In the rows, zero is written as 128.
Each path below is one point turned by a fixed rotation once a step. After each direction that follows a path, write how fast that rotation turns it, in degrees a step (0 if it stays still).
Each turn is a multiple of 5 degrees from 10 to 175, or 0.
Each row of a path follows its step; steps can be skipped.
Rotation 1:
step 2: [119 137 116 142 127 129 120 126 133 129 111 126 133 132 124 132 126 142
 134 127 131 128 124 126 114 131 132 117 134 116 123 122 128 112 125 140
 117 135 125 121 126 118 136 123 125 132 130 117 139 121 135 131 115 141
 125 114 127 137 122 118 130]
step 3: [145 133 143 119 127 132 132 123 130 115 133 120 122 133 131 123 127 127
 129 124 144 135 115 135 132 126 133 153 130 127 126 122 128 128 125 132
 129 140 141 126 129 129 137 124 128 127 119 131 120 138 141 145 135 119
 127 131 122 140 126 124 123]
step 4: [114 129 135 137 127 133 117 131 147 132 131 120 121 115 132 129 123 116
 118 118 126 131 144 138 143 119 132 117 131 123 131 126 129 126 127 136
 129 127 132 132 111 141 124 132 135 128 133 119 115 121 130 115 132 116
 124 125 136 121 130 129 131]
step 7: [129 125 131 138 128 125 115 129 127 139 124 107 134 124 132 109 145 135
 136 136 128 124 132 129 123 131 122 129 138 139 125 123 137 143 116 126
 141 128 129 130 122 125 121 123 122 129 122 119 127 130 120 129 121 129
 132 143 127 112 119 139 130]
step 9: [123 120 125 132 122 125 134 148 129 144 129 140 129 121 132 142 131 125
 141 120 113 135 119 136 127 119 125 132 130 127 125 144 132 131 124 121
 129 132 132 127 139 124 125 130 130 139 127 117 139 129 124 123 142 134
 131 123 125 143 114 119 121]
step 10: [124 123 134 132 118 128 128 113 114 120 125 124 130 118 130 123 132 132
 122 134 126 130 127 111 121 127 117 134 125 119 115 123 133 109 129 141
 116 128 129 125 124 135 136 130 114 130 132 135 132 128 130 138 128 127
 142 135 151 126 119 125 120]
step 12: [116 120 134 123 143 127 139 129 131 116 126 141 130 118 115 115 116 124
 131 116 133 132 145 143 125 133 136 125 132 126 115 121 130 129 120 129
 140 121 121 126 127 128 126 137 138 135 118 129 124 125 135 130 131 130
 114 136 131 132 119 117 126]
step 13: [136 117 126 129 112 122 121 112 128 119 129 137 149 127 131 135 130 127
 124 127 131 131 126 127 145 130 131 117 110 127 138 140 133 134 136 128
 128 127 135 129 122 129 135 142 130 126 138 127 119 137 131 138 126 136
 134 125 123 121 128 124 146]
step 15: [136 125 128 123 123 134 116 130 139 132 125 112 121 142 120 134 124 137
 125 138 137 118 126 136 123 132 119 136 123 132 130 119 127 126 127 131
 139 131 114 128 135 123 115 147 121 118 117 116 118 125 136 138 124 128
 124 138 125 142 123 129 121]
Directions:
[129 129 129 129 126 125 127 128 130 124 126 124 131 130 126 126 124 128
 126 130 126 128 127 132 130 126 129 129 130 125 132 129 129 130 128 131
 131 128 129 127 127 127 131 130 130 127 126 128 127 125 132 127 125 128
 128 128 127 129 134 125 127]	35
[128 124 128 127 132 127 127 127 132 124 128 127 129 129 132 126 127 125
 127 129 125 132 130 126 122 124 128 128 128 126 130 128 130 128 130 129
 128 124 128 125 129 130 127 128 129 128 128 131 128 131 126 128 131 126
 124 127 128 127 128 128 129]	55
[127 129 127 128 126 129 125 129 128 127 130 129 131 127 126 130 124 128
 124 126 132 129 133 129 129 130 126 126 127 130 127 128 128 128 126 130
 130 131 129 127 127 127 129 127 131 124 128 128 127 131 125 133 128 122
 126 125 124 127 128 128 129]	40
[131 126 127 127 127 128 125 130 127 132 126 130 128 127 131 125 129 127
 128 132 127 125 128 130 126 134 129 127 128 125 128 129 133 131 129 127
 128 130 127 127 129 124 127 128 129 125 128 131 127 129 129 128 125 130
 127 129 124 128 127 128 133]	55
Rotation 2:
step 0: [128 145 147 113 136 131 126 129 117 126 128 124 126 137 127 127 126 128
 131 137 124 129 122 140 136 121 124 123 125 129 125 131 131 122 123 119
 134 130 128 114 120 131 130 122 130 141 120 121 128 131 106 133 127 122
 116 130 126 127 137 106 123]
step 3: [139 127 134 125 118 132 123 123 126 120 124 124 125 141 134 122 134 119
 141 137 119 140 134 130 123 124 141 125 115 132 129 139 125 131 143 130
 129 121 132 121 120 130 130 112 128 128 128 131 135 122 119 127 113 121
 114 129 125 141 136 113 130]
step 4: [129 120 136 116 123 131 129 136 129 133 125 118 118 139 134 136 136 124
 120 122 135 121 134 124 134 131 127 123 126 131 134 127 139 122 148 134
 133 136 124 106 133 114 124 132 120 138 118 130 123 136 123 133 145 134
 128 135 118 126 119 123 122]
step 5: [126 136 125 138 127 114 132 135 121 132 133 133 120 144 128 129 133 129
 127 124 132 135 129 139 131 134 131 122 146 150 121 128 120 129 120 119
 119 133 125 126 129 125 119 126 136 131 106 133 137 122 136 136 128 136
 119 131 123 129 133 130 143]
step 6: [124 124 125 139 132 131 138 133 134 127 120 123 128 139 140 123 138 134
 131 117 144 141 127 139 127 131 128 120 111 129 138 137 129 131 133 127
 125 127 141 118 128 132 138 117 134 123 131 125 134 124 112 125 117 118
 130 114 128 129 125 123 141]
step 10: [120 130 140 134 127 130 126 128 131 124 133 133 125 143 146 111 123 118
 126 139 132 135 115 128 118 127 126 132 120 140 132 135 133 132 125 133
 122 122 121 108 126 129 126 123 118 134 137 139 125 133 132 134 120 130
 113 122 121 131 136 122 126]
step 11: [134 125 132 112 126 126 138 130 120 138 118 125 115 142 131 117 135 123
 136 122 111 121 140 136 135 127 126 129 123 136 124 124 132 117 152 127
 130 130 120 127 119 132 130 120 126 136 119 134 127 128 121 126 136 124
 124 127 135 137 129 118 130]
step 13: [127 125 129 145 140 122 117 131 131 129 131 138 123 135 138 128 139 128
 121 126 138 135 123 143 125 130 126 122 129 132 123 143 125 121 122 116
 121 119 128 112 114 117 125 110 125 122 119 132 131 125 126 120 122 134
 116 125 129 130 123 121 136]
step 15: [133 136 129 122 120 124 129 123 133 124 131 122 109 139 126 127 127 123
 120 117 133 130 133 125 135 124 138 117 131 124 119 122 123 133 125 127
 121 137 133 106 129 133 132 142 119 136 124 129 128 115 115 137 137 123
 118 145 129 131 137 118 127]
Directions:
[129 129 126 129 127 126 129 125 127 129 127 128 127 133 124 129 129 126
 124 126 128 128 128 129 131 128 128 132 125 129 127 125 127 128 129 129
 131 129 128 131 125 132 127 131 127 130 127 130 127 131 132 127 128 132
 128 124 129 128 128 130 131]	115
[130 126 129 131 127 129 128 130 130 130 129 132 128 130 126 129 126 131
 126 126 129 123 127 126 128 129 131 127 129 127 128 129 129 129 127 129
 122 127 129 126 124 127 126 131 124 127 131 133 128 131 127 129 128 132
 130 128 126 129 130 127 125]	130
[126 129 132 125 127 129 126 129 129 127 127 131 125 128 124 125 127 124
 130 129 128 127 130 126 129 127 124 130 127 125 132 128 129 127 125 127
 125 128 126 131 128 131 126 129 126 129 130 127 131 131 129 131 126 124
 125 128 129 132 127 130 127]	45
[127 126 132 128 127 131 128 125 128 127 128 129 130 131 129 128 129 129
 129 126 123 132 126 127 130 130 128 131 128 125 128 130 129 130 127 130
 129 124 123 127 127 128 134 126 127 126 129 129 129 128 125 127 124 130
 125 127 127 125 128 130 128]	100
[125 127 127 129 125 126 123 129 127 123 127 132 131 129 127 131 133 131
 130 127 130 127 127 129 129 127 126 129 129 130 127 127 132 123 125 127
 126 129 127 128 128 124 129 130 130 129 127 126 130 128 129 131 128 130
 129 129 129 125 126 129 131]	95
Rotation 3:
step 2: [126 131 114 125 127 128 132 124 155 134 115 119 125 141 139 146 135 127
 126 125 120 126 123 135 136 136 127 136 126 143 134 129 130 136 129 128
 127 137 143 135 114 130 121 130 124 122 143 133 125 125 128 142 116 115
 128 122 146 136 127 135 124]
step 4: [129 121 136 126 124 128 127 134 141 130 134 121 113 114 123 138 143 142
 129 134 132 137 140 121 122 116 116 120 141 128 142 126 129 131 116 135
 132 145 126 123 125 133 121 129 110 124 125 133 127 118 128 145 123 122
 126 129 144 116 132 126 134]
step 5: [122 131 133 140 114 118 138 128 138 115 124 113 120 112 135 130 130 118
 138 123 126 136 135 114 134 123 119 135 128 136 139 130 118 122 131 121
 121 136 143 133 124 125 129 133 113 133 132 121 131 118 140 133 133 124
 137 122 150 135 124 124 119]
step 6: [116 132 121 119 110 101 136 122 121 139 124 137 122 119 135 140 120 134
 135 138 127 131 139 124 136 120 128 140 132 123 124 119 118 129 128 120
 115 134 126 132 116 127 120 126 122 123 125 127 123 123 134 119 122 123
 131 114 145 124 120 137 136]
step 7: [110 121 120 124 120 121 125 126 136 150 131 110 115 124 131 129 119 143
 136 123 116 119 136 120 126 117 126 124 135 120 125 133 116 136 129 124
 126 122 137 124 131 122 126 132 116 135 116 135 118 119 121 134 116 119
 126 134 135 134 123 116 139]
step 9: [130 142 130 117 138 108 145 135 136 141 112 131 132 118 144 130 120 130
 132 124 122 135 137 122 138 133 132 129 142 126 119 137 120 128 132 127
 142 143 139 129 134 126 123 127 121 117 129 141 125 143 135 134 123 126
 132 128 134 120 134 126 134]
step 10: [128 132 136 136 116 105 136 134 150 142 120 126 119 137 128 137 125 122
 124 132 128 112 135 135 126 141 127 118 127 131 124 127 129 149 135 121
 130 135 139 143 130 133 135 124 114 119 122 128 124 125 124 131 120 123
 129 135 130 120 125 113 130]
step 13: [131 136 133 126 112 123 122 131 145 131 127 141 125 107 143 134 131 129
 132 130 118 127 138 126 108 132 105 126 122 128 125 133 121 122 125 131
 118 143 127 130 126 137 133 124 111 123 128 120 128 114 123 137 119 125
 130 131 136 119 136 128 128]
step 14: [111 125 138 139 113 115 128 119 134 134 124 120 132 118 143 122 127 134
 135 119 113 136 134 119 121 124 123 123 135 128 135 119 130 136 124 133
 123 139 142 132 108 125 125 133 131 123 134 131 134 117 122 130 131 121
 125 114 142 117 125 127 112]
Directions:
[133 130 128 126 132 127 130 128 129 129 129 128 128 132 127 126 125 125
 130 128 126 123 129 131 128 127 133 124 130 129 129 128 128 128 129 125
 130 127 130 128 127 130 131 128 130 126 128 131 127 131 127 128 126 128
 129 128 130 130 132 128 130]	40
[128 125 131 127 126 128 128 130 128 127 125 125 130 128 130 132 130 130
 128 129 128 123 131 129 125 126 131 127 131 124 124 127 132 124 125 125
 125 126 131 128 130 128 129 128 126 128 128 128 130 126 127 128 128 129
 126 128 126 125 128 128 128]	110
[125 127 131 129 129 126 123 127 124 131 124 129 125 133 126 123 129 128
 129 130 128 129 129 129 127 127 127 128 129 129 132 127 131 128 129 130
 128 122 130 129 128 126 127 130 127 127 127 130 124 127 125 128 128 125
 127 129 129 125 128 129 129]	95
[129 126 127 125 129 128 128 127 129 127 130 127 124 129 129 130 129 126
 129 130 128 127 125 127 127 129 125 129 130 128 127 129 130 129 126 128
 130 130 128 127 128 126 132 128 126 135 123 129 127 132 127 129 123 126
 129 128 127 124 125 127 127]	130
[129 127 126 128 127 126 127 127 124 129 130 127 129 125 129 128 132 127
 130 132 127 127 131 125 131 126 129 127 133 130 129 128 126 130 128 127
 127 124 125 126 129 130 127 131 126 131 128 128 129 128 125 126 128 129
 131 122 130 132 130 125 126]	35
